In the data rows, the value 128 means zero.
Here are some points, each followed by its number:
[129 100 119 128 125 110 109 105 138 158 130 125 134 129 127 123 116 120
 146 102 102 158 128  93 128 154 118 127  80 112 170 132 143 115 177 151
 126 115 102 130 145 115 167  76 113 150 162 132 130  95 128 122 130 141
 146 124 124 230 147 131 134 140 108 126] 0
[ 66  82 113 114 199 124 142 117  91 130 125 145 109 102 177 121 122  90
  90 146  73 141 150 164 134 133  98 143  89 145 175  86  49 165 123 106
 122 128 128 104 103 144  93 150 138  77 141  90 134 150 110 140 170 133
 118 111 174 138  79  96 124  93 137 125] 1
[131 101 130 195 185 132 133 156  43 135 123  92 128 121 128 136 112 127
 120 132 143 110  73 174 126 114 124  93 130 120 140 115  85 153  16 131
 138 138 228 136 138 141 117 194 116 122 106  76 136 185  97 133 103 123
 116 111 163  59 151 162  91 147 129 115] 2
[130 116 134 121 130 111 144 134 109 131 126 105 127 129 129 131 125 125
 115 142 125 128 126 136 131 127 124 130 118 141 138 126 113 167 109 114
 131 121 133 128 140 130 113 142 138 131 130 130 130 139 131 132 131 123
 108 115 129 115 124 124 115 141 128 123] 3
[133 150 141 171 125 127 130 138 102 131 125  69 143 139  76 138 132 147
 133 129 164 126 102 142 133 131 122  71 182 107 116 128 135 126  92 127
 132 201 177 134 134 135  63 147 134 121 128 115 124 139 133 131 133 118
 112 177 118  70 142 159 123 120 133 120] 4
[188 132 128 126 125 117 132 118 124 154 131 124 131 133 125 131 131 137
 181 113 132 116 131 110 149 124 123 157 119 126 114 189 165  73 117 142
 127 116  96 114 114 119 132 124 132 140 145 129 130 116 100 158 118 125
 154 135 153 157 148 136 141 129 123 136] 5
[212 118 129 148 152  65 111 116  32 133  90  18 137 141  63 102  84  92
 229 141 134  67 135 121 111  66 103 123 187 142  45 136 142  73  29 117
 119 139 140 137  98 145   5 107 142 129 118 108 148 161  72 170 158 102
  21 133 132  93 118 160 127 151 128 172] 6
[183 200 175 113  80 119 130 145 140 107 169  99 162 178 117 147 135 144
 130 111 219  83 131 120 123 125 133 111 213 120  99 120 135  99 113 140
 118 117 146 137 130 132  82  90 136 126 103 137 125 142 130 142 126 113
 172 197 120  87 146 152 175 128 121 142] 7
[130 133 160 131 150 169 105 141 255 130 143 172 131 156 127 139 150 180
 152  85 135 145 118 107 142 169 101 135 137 115 177 155 130  64 180 189
 199 111  80 123  96 105 153 131 136 117 125 158 116 119 137  88  56 120
 177 159 131 230 174  71 123 131  80 118] 8
[156 125  57  95  90 130 103  25 105 169 150 186 159 121 131 114 128 119
 170  98 128 136 109  92  90 112  92 149  79 156  94 190 201 100  48 128
  93 117   0 130 133 107 153  76 135 137 160  98 174  41  40 127 130 149
  93 112 127 185 209 132 111 130 159 161] 9
New points follow, each followed by the number of its nearest point above by angle, seen from the average point of the numbered points.
[123 141 158 150 133 122 131 111 107 130 128  58 137 155  98 120 125 123
 201 131 161  96 142 124 126 116 122 108 136 129  83 156 142  75  67  86
  79 149 133 123 140 134  68  90 144 134 122 117 148 136 106 180 134 113
 125 166 128 137 120 128 151 135 135 131] 6
[127 118 116 107 120  90 137 114 137 153 120 149 133 149 109 116 121 128
 126 122 115 122 114 123 105 102 119 133  94 142 127 130 167 132  99 117
 120 128 103 120 128 124 162 114 131 142 127  90 133 111  97 149 133 141
 119 101 122 134 124 132 131 143 130 130] 9
[127 120 138 129 126 144 147  98 130  78 127 219 125 110 148  84 115 102
  98 130  41 145 118 159 147 146 135 138 111 125 178  99  78 171 183 157
 167 113 118 117 115 167 150 146 126 117 136 128 149 147 195 137 156 137
 148 129 121 144 125 129 128 112 134 129] 1
[ 45  77 137 134 184 114 139 148 109 125 112  64 150 130 128 126  66 134
  73 176 121 110 126 152 120 118 131  77 133 189 168  65  13 149 147  25
 119 124 133 113 157 141 106 185 119 128 125 104 140 162 129 118 130 146
  47  59 156  42 139  93 113 134 160 128] 3
[ 83  94 124  93 126  74 130  97 117 152 130 179 128 156 129 120 114 134
  86  83 114 124 124 145  76  90  96 156 112 168 124 128 198 179  87  89
  92 116  60 121 149 124 202 131  92 147 127  88 145 124  39 146 129 187
 130  51 130 124 132 135 129 162 137 146] 9
[130 176 135 122  62 242 129 186 172   0 131 184 151  43 170 128 180 127
 173  96 127 110 197  67  92 175 183  26 183 121 134 121 164  79 199 164
 130 199 202 159 126  95 159 182  44 129 139 207  93 123 193  35 129 112
 129 142  53 121  78 146 129  86 121 111] 8
[151 120 123 118 123 143 130 103  92 165 125 121 141 144 105 121 131 135
 149 125 111  96 127 119 100 125 110 149 114 141  99 151 109 123  91 102
 115 126  92 121 150 132 117 108 152 131 142 111 120  93 103 135 136 134
 102 122 128 136 130 136 137 129 138 133] 9
[144 113 139 134 123  79 130 120  73 135 144 122 132 158  49 122 119 166
 126 135 140 112 128 131 119  90 135 114 153 140  86 129 151 114  77  67
  86 145 138 125 169 127 127 126 154 135 126 135 138 156 114 142 165 112
  73 118 136  69 115 206 129 189 123 144] 6
[153 173 179 140 128 131 128 173 148 105 210 140 155 162 116 146 130 146
 167 120 192  98 128  89 112 133 115 149 192  98 127 169 176 124 160 138
 134 126 106 129  56 101 139 130 128 123 123 143 130 113 122 115   0 131
 164 134 167 158 141  69 174 131 104 115] 8
[141 131 136 130 145  60 130 105  85 159 110 112 116 144 116 114 124 156
 160 133 119 126 126 130  99  89 113 123 131 168  60 127 185 136 103  90
 103 131 121 119 185 130 119 131 147 128 138 116 146 127  22 158 143  98
  67  85 136 135 111 132 129 159 128 159] 6
[124  93  69  76  91 111 116  77 131 161 120 216 142 134 106 110 118  80
 117 117 125 124 106 112  70 110  68 179  53 174 132 129 148 158 102 127
 118 119 151 127 161  85 168 114  92 161 152 109 128  51  62 133 137 205
 117 101 128 161 149 121 131 132 135 129] 9
[138  97  81 111 114 150  81 122 168 168 140 168 164 133 122 112  93 137
 154 103 129 172 125 105 105 124 119 141  53 117 149 160 133  90 125 161
 210 111  96 130 135  92 141  96  76 195 130 131 131  79 127 131  99 159
 189 129 133 232 145 103 139 161  56 117] 0
[130 130 133 137 129 135 120 147 154 113 131 125 129 116 128 135 134 129
 130 119 130 137 138 131 156 141 125 127 130 120 137 126 124 117 154 142
 133 139 133 131 125 133 143 125 130 114 131 163 127 130 148 118 127 114
 123 136 116 130 127 130 119 124 128 124] 8
[158 146 136 135  47 119 102 162 183  28 145 132 127 138 126 153 196 147
  89 127 255 121 120 148 135 154 132  71 138 101 109 121 163  78 109 155
  80 255 165 191  70 129 101 140 100  54  53 189 128 141 217  58 115  99
 177 196  82  80 125 118 141  70 136 131] 7
[129 110 129 130 158 128 162 123 125 121 116 140 118 102 181 120 129 113
 117 170 112 145 149 174 126 125 135 130 119 127 141 105 102 146 134 131
 135 101 140 129 127 143 126 169 159  85 127 125 132 132 121 124 141 130
 121 101 137 123 116 107  97 125 132 122] 1
